In the data rows, the value 128 means zero.
Here are some points:
c(121, 136, 140, 83, 141, 93, 105, 131, 109, 96, 134, 83, 146, 115,
  78, 128, 99, 120, 147)
c(151, 102, 167, 150, 119, 110, 136, 134, 160, 110, 162, 88, 139, 130,
  165, 144, 111, 117, 161)
c(174, 134, 208, 115, 174, 71, 168, 88, 143, 95, 151, 47, 186, 133,
  141, 161, 68, 116, 217)
c(122, 137, 119, 101, 111, 81, 107, 135, 140, 133, 111, 106, 173, 95,
  120, 137, 113, 99, 149)
c(158, 142, 47, 107, 48, 50, 73, 124, 167, 170, 89, 107, 206, 96,
  136, 93, 117, 113, 110)
c(86, 105, 124, 159, 156, 213, 165, 146, 121, 129, 125, 203, 28, 141,
  140, 124, 182, 160, 97)
c(155, 109, 191, 171, 168, 178, 173, 128, 130, 96, 166, 132, 89, 148,
  117, 172, 139, 142, 143)
c(141, 158, 0, 164, 99, 137, 107, 102, 82, 145, 110, 189, 71, 158,
  125, 88, 140, 133, 0)
c(117, 83, 195, 116, 161, 171, 169, 118, 84, 87, 192, 141, 113, 155,
  108, 155, 146, 96, 118)
c(126, 109, 187, 146, 176, 163, 183, 88, 111, 86, 153, 148, 79, 140,
  134, 155, 147, 120, 132)
c(101, 136, 163, 116, 179, 144, 177, 112, 109, 131, 128, 130, 112, 152,
  122, 146, 137, 143, 165)
c(122, 130, 84, 198, 105, 182, 104, 149, 172, 178, 82, 227, 84, 131,
  148, 132, 180, 153, 87)
c(151, 149, 122, 103, 117, 91, 121, 124, 130, 176, 91, 98, 188, 119,
  122, 116, 106, 160, 156)
c(152, 172, 63, 114, 86, 41, 76, 116, 135, 134, 105, 81, 187, 118,
  123, 118, 83, 107, 115)
c(90, 137, 109, 134, 158, 183, 138, 126, 104, 162, 81, 196, 88, 153,
  103, 122, 157, 169, 95)
c(113, 108, 150, 133, 138, 166, 156, 104, 126, 104, 142, 172, 111, 140,
  128, 131, 151, 93, 105)
c(132, 113, 101, 178, 93, 177, 111, 166, 148, 122, 134, 183, 82, 99,
  121, 134, 167, 123, 86)
c(103, 133, 82, 163, 119, 155, 118, 134, 147, 138, 106, 197, 82, 114,
  127, 125, 170, 105, 94)
c(132, 127, 168, 92, 141, 93, 128, 121, 125, 125, 136, 83, 187, 118,
  109, 121, 93, 111, 199)
c(122, 111, 189, 84, 155, 86, 142, 120, 75, 69, 178, 49, 149, 126,
  139, 139, 95, 108, 178)
c(153, 91, 213, 166, 163, 198, 177, 126, 129, 66, 184, 144, 73, 176,
  128, 156, 143, 144, 152)
c(93, 136, 108, 79, 104, 102, 93, 147, 99, 120, 129, 97, 136, 109,
  119, 115, 111, 121, 119)
c(115, 153, 115, 77, 110, 62, 108, 116, 129, 131, 112, 73, 174, 119,
  125, 113, 87, 128, 151)
c(135, 127, 95, 140, 108, 127, 114, 112, 159, 160, 89, 161, 149, 113,
  127, 114, 147, 121, 106)
c(132, 122, 176, 101, 161, 108, 158, 108, 100, 89, 137, 81, 138, 134,
  108, 156, 96, 126, 176)
c(117, 174, 57, 95, 93, 86, 89, 144, 112, 209, 70, 129, 175, 120,
  108, 98, 115, 158, 91)
c(103, 167, 59, 131, 99, 99, 94, 105, 182, 190, 42, 179, 146, 101,
  137, 111, 145, 119, 121)
c(122, 161, 101, 126, 143, 116, 126, 115, 92, 157, 100, 130, 116, 162,
  122, 119, 131, 185, 129)
c(147, 136, 107, 146, 123, 148, 124, 151, 94, 161, 124, 127, 107, 125,
  137, 125, 135, 170, 97)
c(119, 155, 136, 110, 132, 90, 118, 117, 178, 142, 98, 110, 181, 98,
  127, 115, 110, 107, 183)
c(148, 132, 106, 136, 111, 99, 99, 138, 152, 103, 144, 102, 155, 116,
  113, 136, 96, 94, 111)
c(127, 95, 242, 162, 209, 215, 201, 124, 98, 98, 167, 167, 82, 167,
  119, 178, 150, 143, 162)
c(120, 163, 34, 160, 72, 117, 76, 155, 146, 134, 107, 183, 117, 104,
  109, 120, 145, 85, 41)
c(115, 98, 174, 143, 150, 187, 149, 129, 163, 97, 157, 167, 93, 136,
  147, 133, 144, 120, 125)
c(133, 171, 76, 117, 118, 82, 118, 93, 131, 153, 97, 120, 151, 137,
  129, 122, 115, 122, 127)
c(142, 69, 168, 158, 134, 198, 154, 140, 113, 77, 190, 150, 64, 134,
  130, 151, 150, 128, 98)
c(129, 142, 105, 130, 134, 124, 158, 95, 151, 135, 100, 161, 126, 134,
  123, 138, 149, 114, 126)
c(144, 91, 193, 178, 174, 207, 195, 124, 86, 85, 197, 168, 41, 198,
  144, 171, 143, 150, 107)
c(145, 166, 120, 93, 117, 14, 92, 91, 128, 118, 110, 48, 196, 95,
  149, 116, 82, 87, 177)
c(113, 140, 32, 162, 74, 134, 87, 158, 127, 159, 95, 177, 89, 111,
  127, 105, 165, 114, 49)
c(114, 174, 42, 152, 118, 133, 118, 109, 163, 180, 62, 210, 117, 121,
  127, 107, 163, 120, 72)
c(101, 124, 157, 140, 152, 168, 152, 131, 130, 107, 148, 164, 98, 133,
  134, 148, 153, 106, 115)
c(108, 96, 205, 82, 178, 162, 173, 124, 80, 109, 153, 104, 149, 128,
  107, 139, 128, 130, 156)
c(123, 118, 172, 102, 120, 102, 117, 136, 146, 168, 111, 125, 187, 104,
  120, 137, 111, 133, 171)
c(164, 152, 55, 166, 83, 102, 86, 144, 140, 174, 98, 139, 134, 107,
  150, 116, 137, 143, 90)
c(160, 132, 122, 127, 100, 87, 116, 147, 139, 131, 138, 91, 151, 115,
  150, 134, 109, 127, 120)
c(177, 116, 137, 110, 97, 70, 125, 114, 135, 123, 147, 63, 193, 126,
  146, 126, 99, 127, 155)
c(121, 174, 103, 79, 129, 73, 120, 132, 124, 180, 83, 66, 196, 96,
  112, 101, 104, 153, 164)
c(117, 178, 61, 88, 87, 64, 100, 126, 142, 194, 64, 118, 175, 118,
  129, 105, 123, 156, 117)
c(132, 99, 189, 111, 152, 139, 156, 126, 106, 80, 172, 79, 111, 142,
  151, 136, 119, 140, 158)
c(156, 160, 123, 123, 120, 69, 106, 127, 140, 158, 96, 79, 180, 111,
  102, 135, 104, 151, 154)
c(123, 161, 94, 135, 116, 110, 94, 135, 117, 186, 82, 138, 145, 138,
  120, 125, 124, 157, 113)
c(94, 134, 157, 73, 159, 76, 124, 108, 87, 116, 125, 63, 165, 114,
  119, 121, 99, 119, 195)
c(110, 150, 207, 62, 184, 83, 161, 105, 137, 109, 125, 60, 203, 114,
  95, 144, 75, 104, 221)
c(123, 139, 64, 114, 93, 96, 81, 142, 81, 128, 132, 113, 121, 133,
  133, 96, 124, 134, 93)
c(128, 87, 176, 132, 133, 156, 138, 137, 111, 40, 191, 131, 99, 150,
  124, 143, 121, 95, 130)
c(108, 164, 37, 162, 138, 174, 131, 118, 128, 162, 75, 224, 79, 134,
  81, 106, 166, 112, 44)
c(153, 94, 142, 152, 109, 171, 123, 164, 119, 117, 163, 95, 105, 128,
  131, 130, 132, 165, 115)
c(152, 109, 156, 141, 123, 128, 134, 152, 142, 140, 144, 88, 146, 112,
  159, 129, 122, 138, 171)
c(130, 107, 184, 151, 166, 197, 177, 147, 123, 125, 159, 133, 81, 146,
  123, 147, 153, 159, 135)
c(170, 96, 212, 100, 130, 96, 160, 118, 135, 112, 167, 40, 202, 124,
  142, 141, 89, 126, 202)
c(139, 130, 158, 62, 153, 81, 140, 113, 42, 101, 174, 37, 149, 154,
  127, 119, 85, 153, 147)
c(132, 124, 107, 106, 90, 79, 66, 155, 121, 101, 135, 68, 145, 105,
  132, 108, 83, 131, 132)
c(114, 129, 68, 142, 92, 144, 69, 132, 96, 184, 85, 144, 92, 145,
  147, 91, 138, 186, 84)
c(120, 146, 146, 82, 130, 88, 143, 106, 124, 143, 106, 93, 165, 123,
  133, 127, 106, 149, 156)
c(90, 101, 140, 101, 149, 180, 157, 137, 83, 138, 145, 148, 97, 150,
  110, 113, 161, 150, 106)
c(146, 123, 123, 188, 139, 164, 140, 104, 141, 136, 135, 168, 100, 162,
  131, 140, 137, 122, 89)
c(106, 154, 107, 86, 129, 83, 94, 121, 90, 164, 105, 82, 145, 151,
  125, 97, 99, 172, 149)
c(92, 118, 70, 158, 85, 187, 85, 156, 165, 170, 88, 248, 87, 114,
  103, 120, 190, 126, 46)
c(120, 97, 137, 180, 156, 212, 160, 129, 106, 122, 144, 191, 21, 174,
  132, 151, 166, 168, 105)
c(115, 131, 167, 62, 148, 68, 110, 97, 100, 105, 141, 55, 182, 124,
  126, 111, 79, 98, 168)
c(132, 97, 177, 172, 145, 167, 140, 116, 157, 65, 162, 176, 68, 131,
  152, 165, 137, 95, 139)
Here are 16 more points, each followed by its number:
c(130, 115, 75, 186, 107, 200, 148, 155, 137, 185, 115, 220, 49, 149,
  168, 125, 184, 184, 50) 0
c(115, 110, 201, 133, 179, 182, 195, 136, 106, 107, 157, 131, 93, 142,
  127, 152, 146, 146, 148) 1
c(105, 151, 112, 121, 131, 113, 123, 141, 165, 126, 101, 131, 148, 96,
  112, 130, 137, 98, 147) 2
c(96, 121, 136, 144, 163, 195, 159, 142, 113, 143, 125, 199, 86, 151,
  101, 139, 162, 131, 121) 3
c(117, 140, 88, 140, 115, 125, 109, 125, 135, 162, 90, 150, 127, 111,
  121, 115, 140, 133, 117) 4
c(161, 117, 122, 98, 98, 76, 125, 117, 143, 130, 130, 87, 197, 103,
  130, 119, 113, 105, 145) 5
c(117, 141, 172, 64, 152, 82, 153, 100, 100, 125, 139, 71, 174, 135,
  137, 129, 92, 141, 184) 6
c(123, 114, 170, 65, 152, 102, 138, 112, 84, 117, 147, 68, 175, 131,
  113, 125, 111, 130, 172) 7
c(102, 145, 170, 66, 187, 91, 159, 81, 80, 138, 119, 59, 152, 152,
  137, 118, 107, 156, 191) 8
c(135, 121, 180, 123, 150, 117, 140, 90, 107, 53, 178, 107, 120, 161,
  153, 142, 110, 95, 146) 9
c(147, 94, 170, 157, 148, 188, 156, 135, 113, 86, 188, 129, 78, 174,
  150, 137, 135, 157, 107) 10
c(111, 91, 160, 131, 151, 192, 179, 149, 115, 135, 137, 164, 87, 122,
  127, 144, 170, 150, 123) 11
c(145, 135, 74, 182, 90, 136, 99, 143, 159, 147, 97, 170, 103, 119,
  153, 128, 159, 128, 96) 12
c(112, 168, 39, 177, 106, 150, 102, 133, 187, 158, 84, 218, 89, 129,
  117, 118, 163, 98, 64) 13
c(98, 116, 132, 110, 141, 166, 141, 125, 88, 171, 123, 153, 128, 159,
  104, 116, 152, 163, 106) 14
c(167, 134, 171, 102, 177, 126, 193, 129, 106, 185, 118, 69, 169, 129,
  122, 134, 113, 198, 197) 15
Which of these numbered points is nearest to each point below, ignoring the 2 directions in which the first points spread most? Its number follows each.
c(99, 124, 183, 89, 197, 139, 181, 86, 71, 117, 139, 97, 114, 170,
  135, 124, 128, 153, 170) > 8
c(121, 146, 185, 76, 183, 58, 171, 79, 88, 134, 115, 50, 167, 145,
  132, 128, 88, 145, 215) > 8
c(133, 119, 144, 156, 122, 146, 127, 99, 130, 80, 164, 165, 81, 159,
  152, 139, 139, 103, 103) > 9
c(161, 167, 93, 99, 132, 95, 149, 135, 126, 232, 69, 79, 203, 111,
  112, 113, 105, 203, 171) > 15
c(93, 115, 139, 48, 119, 74, 96, 105, 85, 115, 129, 59, 193, 125,
  111, 94, 98, 98, 165) > 7
c(92, 143, 182, 77, 155, 63, 142, 111, 147, 106, 127, 63, 203, 93,
  132, 150, 83, 78, 222) > 2
c(132, 103, 170, 139, 173, 177, 184, 114, 66, 104, 166, 147, 64, 175,
  139, 150, 145, 158, 119) > 6
c(135, 147, 81, 121, 118, 106, 122, 110, 98, 176, 98, 151, 141, 153,
  141, 99, 130, 162, 100) > 6
c(110, 139, 156, 169, 165, 167, 153, 118, 154, 86, 143, 173, 88, 148,
  115, 144, 136, 95, 121) > 13
c(125, 113, 144, 146, 139, 136, 138, 83, 123, 60, 169, 133, 78, 149,
  147, 124, 129, 89, 116) > 9
c(153, 136, 56, 140, 79, 111, 92, 125, 153, 160, 101, 146, 167, 106,
  104, 114, 141, 103, 77) > 5
c(108, 127, 76, 173, 113, 171, 114, 134, 157, 170, 91, 197, 86, 118,
  128, 126, 167, 138, 85) > 4
c(98, 138, 63, 107, 108, 146, 132, 132, 90, 214, 74, 165, 131, 140,
  103, 96, 161, 166, 74) > 14
c(156, 80, 176, 119, 134, 137, 169, 106, 126, 83, 181, 112, 141, 139,
  126, 138, 123, 98, 147) > 5
c(121, 126, 159, 64, 134, 90, 120, 110, 84, 133, 131, 55, 193, 134,
  119, 120, 101, 130, 175) > 7
c(119, 157, 53, 122, 92, 98, 85, 118, 128, 183, 64, 147, 138, 132,
  126, 91, 137, 168, 89) > 6
c(94, 145, 92, 108, 142, 129, 123, 139, 99, 177, 91, 151, 140, 129,
  93, 115, 130, 139, 129) > 3
c(83, 122, 147, 151, 186, 197, 181, 117, 124, 138, 115, 200, 61, 160,
  112, 146, 179, 133, 129) > 3
c(124, 157, 126, 69, 138, 56, 131, 147, 148, 135, 112, 44, 217, 70,
  105, 120, 77, 96, 195) > 2
c(161, 126, 197, 93, 192, 132, 209, 121, 96, 164, 128, 56, 173, 137,
  123, 144, 97, 193, 222) > 15
c(118, 150, 71, 163, 160, 216, 173, 136, 92, 195, 94, 211, 58, 164,
  94, 119, 182, 183, 53) > 14
c(145, 108, 110, 193, 104, 162, 121, 154, 163, 116, 143, 172, 70, 118,
  165, 139, 162, 121, 91) > 12
c(130, 122, 98, 151, 99, 128, 91, 119, 133, 89, 142, 149, 92, 129,
  127, 119, 119, 107, 80) > 9
c(151, 116, 195, 80, 157, 78, 156, 56, 100, 67, 174, 72, 180, 148,
  124, 137, 89, 76, 172) > 9
c(166, 143, 172, 113, 116, 47, 110, 129, 163, 109, 135, 35, 196, 97,
  134, 143, 74, 130, 213) > 12
c(110, 131, 144, 93, 159, 116, 145, 105, 101, 125, 116, 98, 131, 144,
  123, 122, 119, 146, 152) > 6
c(107, 136, 99, 154, 151, 185, 157, 143, 109, 179, 101, 198, 72, 133,
  118, 132, 183, 164, 83) > 1
c(94, 145, 68, 122, 111, 119, 80, 123, 128, 119, 117, 147, 111, 148,
  124, 92, 135, 109, 92) > 9
c(99, 175, 30, 115, 120, 131, 92, 104, 90, 192, 58, 184, 114, 157,
  101, 78, 144, 164, 54) > 8
c(156, 158, 42, 97, 67, 61, 59, 151, 110, 158, 114, 56, 178, 98,
  127, 74, 89, 143, 96) > 10
c(156, 134, 78, 160, 89, 147, 118, 156, 142, 209, 88, 169, 126, 130,
  144, 122, 156, 185, 97) > 0
c(120, 80, 146, 155, 139, 199, 157, 163, 124, 151, 145, 165, 97, 130,
  134, 138, 165, 149, 110) > 11
c(118, 122, 147, 94, 144, 110, 124, 111, 89, 91, 150, 86, 139, 131,
  115, 119, 106, 117, 159) > 7
c(124, 106, 166, 88, 130, 88, 111, 118, 113, 67, 168, 62, 148, 130,
  133, 124, 79, 99, 158) > 9
c(120, 147, 88, 115, 115, 114, 107, 137, 103, 138, 120, 128, 134, 138,
  104, 100, 123, 133, 107) > 7
c(79, 130, 131, 118, 152, 173, 152, 137, 109, 136, 113, 160, 92, 135,
  86, 138, 153, 119, 119) > 3
c(141, 83, 181, 98, 138, 123, 132, 107, 94, 51, 197, 102, 137, 149,
  123, 142, 104, 82, 125) > 9
c(170, 122, 220, 112, 147, 80, 148, 124, 136, 73, 170, 26, 171, 119,
  139, 158, 72, 131, 234) > 12
c(106, 135, 179, 81, 174, 100, 134, 105, 71, 105, 144, 57, 134, 173,
  131, 117, 90, 165, 182) > 8
c(127, 149, 80, 116, 96, 94, 83, 134, 156, 166, 77, 127, 166, 103,
  117, 107, 115, 130, 121) > 4
c(121, 143, 110, 165, 134, 178, 151, 146, 142, 169, 99, 210, 101, 131,
  123, 137, 166, 142, 94) > 1
c(149, 140, 116, 133, 158, 155, 160, 123, 113, 155, 121, 140, 116, 136,
  111, 118, 126, 148, 93) > 1
c(135, 135, 102, 146, 108, 126, 117, 135, 119, 175, 109, 133, 125, 145,
  162, 127, 138, 167, 118) > 0
c(96, 134, 131, 122, 173, 182, 144, 124, 89, 144, 104, 171, 80, 166,
  105, 119, 158, 173, 116) > 8
c(132, 116, 104, 171, 128, 184, 162, 156, 147, 171, 113, 190, 79, 105,
  125, 147, 169, 163, 105) > 11
c(119, 111, 155, 160, 158, 210, 182, 159, 119, 138, 150, 183, 81, 142,
  116, 140, 160, 153, 114) > 1
c(95, 157, 55, 79, 88, 56, 33, 117, 104, 164, 75, 87, 179, 120,
  121, 71, 95, 136, 124) > 7
c(152, 80, 214, 144, 167, 180, 187, 131, 109, 101, 180, 117, 92, 167,
  156, 165, 128, 164, 156) > 0
c(121, 139, 128, 135, 156, 151, 140, 150, 104, 134, 131, 137, 93, 151,
  99, 147, 134, 154, 116) > 1
c(146, 125, 149, 127, 181, 142, 183, 72, 46, 68, 187, 118, 76, 199,
  131, 130, 105, 125, 99) > 9
c(153, 155, 95, 113, 70, 44, 64, 138, 175, 152, 109, 48, 196, 77,
  149, 100, 100, 119, 163) > 12
c(94, 175, 20, 111, 89, 99, 71, 131, 100, 160, 83, 138, 114, 113,
  123, 75, 144, 114, 63) > 7
c(155, 100, 165, 116, 123, 131, 140, 119, 122, 86, 171, 103, 168, 127,
  110, 146, 108, 79, 142) > 5
c(111, 121, 141, 117, 157, 157, 157, 114, 107, 119, 131, 124, 102, 160,
  125, 132, 129, 151, 126) > 6
c(124, 107, 202, 96, 166, 140, 170, 146, 111, 91, 174, 103, 125, 132,
  123, 159, 118, 137, 170) > 1
c(120, 109, 190, 111, 170, 153, 170, 148, 139, 79, 164, 101, 139, 100,
  120, 149, 111, 99, 178) > 2
c(110, 150, 54, 118, 65, 102, 67, 175, 172, 173, 80, 122, 141, 67,
  136, 91, 147, 132, 91) > 11
c(121, 121, 105, 109, 96, 108, 111, 142, 151, 169, 103, 130, 153, 103,
  135, 109, 137, 132, 126) > 11
c(82, 124, 161, 130, 184, 176, 168, 112, 121, 80, 137, 174, 69, 130,
  103, 149, 161, 88, 126) > 2
c(119, 143, 104, 135, 115, 104, 98, 135, 119, 164, 99, 141, 152, 118,
  128, 131, 117, 135, 141) > 4
c(110, 139, 105, 148, 153, 171, 156, 103, 103, 159, 105, 183, 60, 162,
  143, 114, 178, 161, 88) > 8
c(118, 99, 187, 156, 169, 216, 188, 132, 92, 105, 175, 194, 50, 179,
  121, 163, 159, 148, 92) > 6
c(98, 131, 160, 97, 176, 165, 156, 116, 76, 138, 121, 136, 110, 166,
  114, 119, 136, 173, 150) > 8
Here are 16 other points, each followed by its number:
c(114, 132, 193, 60, 179, 88, 137, 94, 77, 75, 161, 49, 162, 143,
  99, 135, 75, 107, 179) 0
c(158, 112, 191, 107, 141, 92, 150, 133, 112, 90, 177, 50, 169, 135,
  153, 155, 92, 130, 168) 1
c(114, 115, 150, 81, 125, 68, 102, 109, 105, 76, 161, 46, 172, 128,
  130, 124, 72, 94, 166) 2
c(126, 78, 162, 161, 126, 191, 152, 140, 142, 100, 161, 175, 100, 130,
  126, 148, 165, 100, 106) 3
c(94, 135, 51, 146, 83, 132, 53, 156, 182, 146, 96, 174, 124, 105,
  120, 89, 147, 106, 79) 4
c(138, 134, 200, 101, 165, 104, 161, 70, 125, 117, 143, 122, 161, 158,
  126, 158, 101, 120, 180) 5
c(136, 121, 149, 113, 101, 123, 88, 163, 125, 99, 144, 89, 122, 107,
  134, 125, 116, 154, 128) 6
c(100, 116, 123, 114, 122, 129, 125, 113, 140, 134, 108, 164, 147, 111,
  98, 131, 150, 83, 127) 7
c(92, 116, 173, 98, 164, 119, 147, 119, 83, 120, 140, 81, 117, 142,
  150, 117, 131, 150, 169) 8
c(128, 179, 33, 86, 66, 27, 66, 134, 144, 179, 72, 91, 196, 96,
  125, 106, 91, 124, 106) 9
c(130, 109, 135, 155, 116, 150, 107, 145, 136, 88, 156, 150, 100, 131,
  121, 143, 128, 96, 107) 10
c(144, 133, 127, 114, 109, 97, 94, 140, 154, 130, 128, 81, 166, 124,
  155, 112, 99, 137, 138) 11
c(120, 143, 55, 155, 69, 127, 61, 166, 159, 159, 99, 161, 102, 100,
  133, 104, 147, 139, 64) 12
c(129, 150, 114, 103, 137, 93, 128, 107, 98, 133, 111, 99, 150, 128,
  120, 115, 115, 132, 142) 13
c(65, 109, 127, 153, 143, 239, 141, 181, 142, 157, 100, 212, 39, 117,
  103, 141, 191, 169, 92) 14
c(140, 116, 140, 139, 138, 157, 162, 127, 87, 99, 166, 160, 91, 166,
  133, 159, 141, 139, 89) 15
Which of these numbered points is nearest to each point below, ignoring the 2 directions in which the first points spread most? Its number follows each.
c(75, 102, 201, 130, 188, 209, 179, 131, 123, 77, 147, 212, 73, 112,
  79, 171, 164, 78, 141) > 7
c(149, 160, 101, 108, 107, 45, 114, 65, 158, 150, 96, 115, 193, 124,
  155, 110, 109, 90, 142) > 5
c(162, 112, 156, 130, 142, 128, 159, 110, 84, 128, 159, 118, 118, 172,
  143, 150, 113, 162, 133) > 15
c(110, 136, 98, 128, 119, 133, 120, 133, 144, 127, 120, 164, 115, 124,
  125, 133, 132, 113, 117) > 9
c(95, 93, 187, 123, 166, 175, 165, 115, 108, 53, 182, 139, 66, 140,
  130, 145, 139, 99, 147) > 2
c(129, 136, 106, 128, 108, 110, 133, 128, 132, 119, 136, 143, 125, 122,
  129, 145, 129, 111, 107) > 9
c(99, 142, 159, 75, 158, 87, 112, 103, 92, 129, 111, 79, 142, 141,
  133, 115, 104, 150, 175) > 8
c(93, 117, 147, 98, 146, 146, 117, 149, 89, 130, 135, 101, 105, 130,
  116, 112, 128, 159, 134) > 8
c(96, 158, 93, 80, 135, 82, 99, 117, 77, 123, 119, 91, 139, 129,
  115, 103, 111, 119, 116) > 0
c(133, 103, 152, 182, 162, 205, 179, 136, 90, 107, 175, 187, 47, 192,
  143, 165, 156, 154, 88) > 15
c(152, 137, 83, 151, 74, 124, 112, 159, 141, 147, 127, 145, 122, 108,
  152, 136, 139, 142, 68) > 1
c(132, 134, 153, 165, 167, 151, 192, 101, 165, 131, 110, 188, 92, 139,
  144, 160, 154, 132, 156) > 5
c(113, 144, 142, 67, 143, 78, 115, 102, 83, 104, 127, 58, 170, 135,
  104, 118, 90, 118, 156) > 0
c(103, 135, 160, 79, 155, 94, 124, 108, 71, 125, 136, 61, 133, 163,
  127, 116, 96, 168, 180) > 8
c(152, 95, 189, 156, 126, 158, 137, 147, 141, 108, 177, 105, 132, 148,
  149, 130, 113, 138, 151) > 11
c(113, 133, 116, 104, 97, 98, 88, 160, 147, 135, 116, 85, 160, 79,
  133, 102, 110, 129, 137) > 12
c(124, 120, 153, 187, 162, 201, 175, 110, 156, 120, 137, 212, 70, 160,
  132, 154, 163, 124, 109) > 5
c(75, 138, 61, 147, 118, 187, 120, 150, 144, 170, 84, 218, 69, 121,
  94, 119, 182, 136, 70) > 14
c(136, 163, 35, 100, 86, 86, 83, 138, 85, 174, 111, 103, 134, 125,
  122, 80, 124, 166, 63) > 15
c(155, 117, 59, 143, 67, 134, 78, 151, 111, 104, 148, 119, 97, 131,
  128, 96, 125, 144, 37) > 6
c(161, 105, 106, 150, 86, 159, 101, 142, 109, 71, 176, 122, 71, 142,
  135, 121, 131, 133, 55) > 6
c(103, 153, 59, 82, 91, 74, 90, 112, 153, 180, 62, 130, 197, 76,
  85, 102, 128, 93, 129) > 7
c(74, 128, 108, 124, 115, 128, 99, 104, 173, 144, 87, 200, 116, 118,
  118, 128, 159, 86, 123) > 7
c(144, 118, 87, 194, 120, 203, 128, 167, 111, 164, 127, 200, 50, 139,
  145, 130, 182, 171, 45) > 1
c(150, 136, 62, 149, 76, 97, 80, 156, 159, 122, 117, 138, 140, 100,
  116, 124, 115, 106, 71) > 10
c(119, 84, 140, 92, 95, 107, 73, 141, 112, 88, 173, 68, 157, 124,
  123, 100, 107, 101, 140) > 2
c(109, 121, 202, 120, 200, 184, 219, 136, 124, 107, 152, 142, 98, 124,
  104, 167, 147, 128, 170) > 14
c(122, 151, 84, 128, 131, 114, 139, 112, 123, 147, 95, 139, 116, 122,
  132, 117, 137, 149, 132) > 13
c(123, 108, 187, 108, 174, 120, 150, 103, 91, 71, 183, 78, 128, 151,
  139, 133, 92, 117, 164) > 2
c(115, 160, 161, 87, 164, 66, 142, 119, 147, 145, 97, 60, 190, 90,
  118, 131, 106, 122, 222) > 14
c(139, 147, 46, 171, 99, 143, 99, 170, 108, 191, 103, 163, 99, 118,
  141, 110, 156, 172, 59) > 1
c(130, 113, 106, 133, 107, 128, 105, 136, 89, 116, 147, 111, 104, 132,
  145, 108, 135, 133, 109) > 2
c(106, 126, 149, 55, 134, 103, 127, 134, 95, 150, 109, 86, 200, 103,
  96, 114, 118, 133, 151) > 14
c(154, 101, 157, 160, 150, 181, 175, 112, 97, 109, 169, 157, 68, 177,
  149, 162, 145, 159, 104) > 15
c(119, 105, 167, 122, 159, 158, 163, 138, 95, 161, 128, 102, 114, 139,
  145, 130, 133, 195, 177) > 8
c(108, 184, 97, 86, 124, 79, 113, 139, 157, 167, 73, 113, 175, 83,
  100, 117, 122, 116, 154) > 14
c(128, 121, 206, 80, 179, 92, 168, 102, 106, 96, 142, 71, 158, 125,
  132, 143, 105, 122, 208) > 13
c(121, 172, 43, 165, 108, 146, 115, 109, 167, 182, 65, 231, 107, 127,
  125, 109, 163, 115, 60) > 5
c(112, 133, 169, 72, 129, 57, 114, 124, 140, 85, 144, 46, 195, 97,
  125, 129, 83, 82, 199) > 4
c(102, 143, 120, 74, 113, 54, 85, 135, 135, 113, 100, 66, 188, 102,
  110, 106, 96, 111, 174) > 4
c(153, 171, 79, 177, 115, 125, 134, 122, 176, 177, 83, 209, 120, 116,
  106, 153, 151, 123, 103) > 5
c(129, 101, 105, 171, 99, 187, 121, 144, 159, 135, 126, 206, 89, 120,
  118, 133, 186, 100, 68) > 3
c(127, 127, 149, 179, 171, 196, 194, 110, 157, 165, 97, 224, 85, 134,
  126, 161, 179, 139, 144) > 5
c(123, 151, 29, 164, 60, 128, 34, 158, 163, 138, 95, 172, 105, 89,
  102, 117, 139, 108, 56) > 10
c(134, 107, 113, 140, 103, 152, 118, 146, 153, 128, 127, 166, 119, 117,
  125, 127, 160, 100, 96) > 3
c(80, 129, 180, 42, 173, 76, 145, 54, 64, 98, 136, 86, 188, 147,
  103, 117, 104, 77, 182) > 0
c(143, 101, 156, 191, 136, 204, 150, 148, 157, 94, 158, 180, 58, 161,
  139, 148, 160, 137, 101) > 11
c(150, 115, 109, 154, 81, 169, 120, 171, 178, 146, 123, 181, 139, 87,
  103, 138, 164, 114, 76) > 3
c(153, 135, 192, 102, 182, 111, 190, 100, 116, 88, 154, 67, 149, 145,
  116, 144, 93, 110, 195) > 13
c(142, 136, 68, 170, 94, 159, 126, 147, 113, 152, 110, 208, 82, 151,
  129, 134, 164, 153, 53) > 15
c(138, 182, 29, 130, 66, 49, 52, 139, 161, 145, 108, 119, 167, 117,
  134, 97, 100, 83, 96) > 10
c(118, 118, 139, 142, 141, 151, 140, 124, 114, 110, 142, 165, 87, 139,
  137, 151, 142, 121, 106) > 9
c(114, 160, 64, 130, 63, 85, 47, 156, 146, 161, 95, 117, 140, 97,
  130, 95, 123, 131, 83) > 12
c(102, 127, 107, 104, 124, 120, 132, 107, 131, 130, 109, 152, 145, 116,
  109, 118, 136, 97, 119) > 7
c(108, 130, 141, 91, 118, 66, 104, 126, 147, 97, 135, 77, 176, 94,
  126, 125, 95, 88, 181) > 4
c(139, 123, 78, 160, 60, 110, 63, 172, 155, 139, 124, 142, 122, 107,
  158, 119, 142, 114, 81) > 12
c(118, 138, 178, 96, 159, 73, 136, 86, 143, 48, 138, 81, 148, 142,
  124, 136, 83, 70, 182) > 2
c(128, 96, 166, 101, 130, 134, 143, 115, 116, 87, 170, 105, 146, 146,
  126, 128, 117, 100, 129) > 2
c(123, 140, 76, 163, 95, 134, 93, 138, 153, 111, 118, 160, 94, 106,
  124, 118, 149, 92, 72) > 10
c(131, 87, 128, 169, 107, 197, 129, 148, 151, 109, 144, 198, 85, 126,
  129, 138, 174, 95, 78) > 3
c(120, 89, 193, 164, 139, 184, 131, 144, 126, 61, 190, 147, 56, 136,
  155, 146, 143, 123, 116) > 12
c(160, 116, 174, 154, 122, 116, 109, 118, 159, 48, 173, 114, 114, 115,
  154, 163, 106, 90, 139) > 10
c(144, 111, 149, 68, 92, 55, 86, 102, 124, 98, 153, 49, 208, 110,
  141, 115, 80, 82, 158) > 2
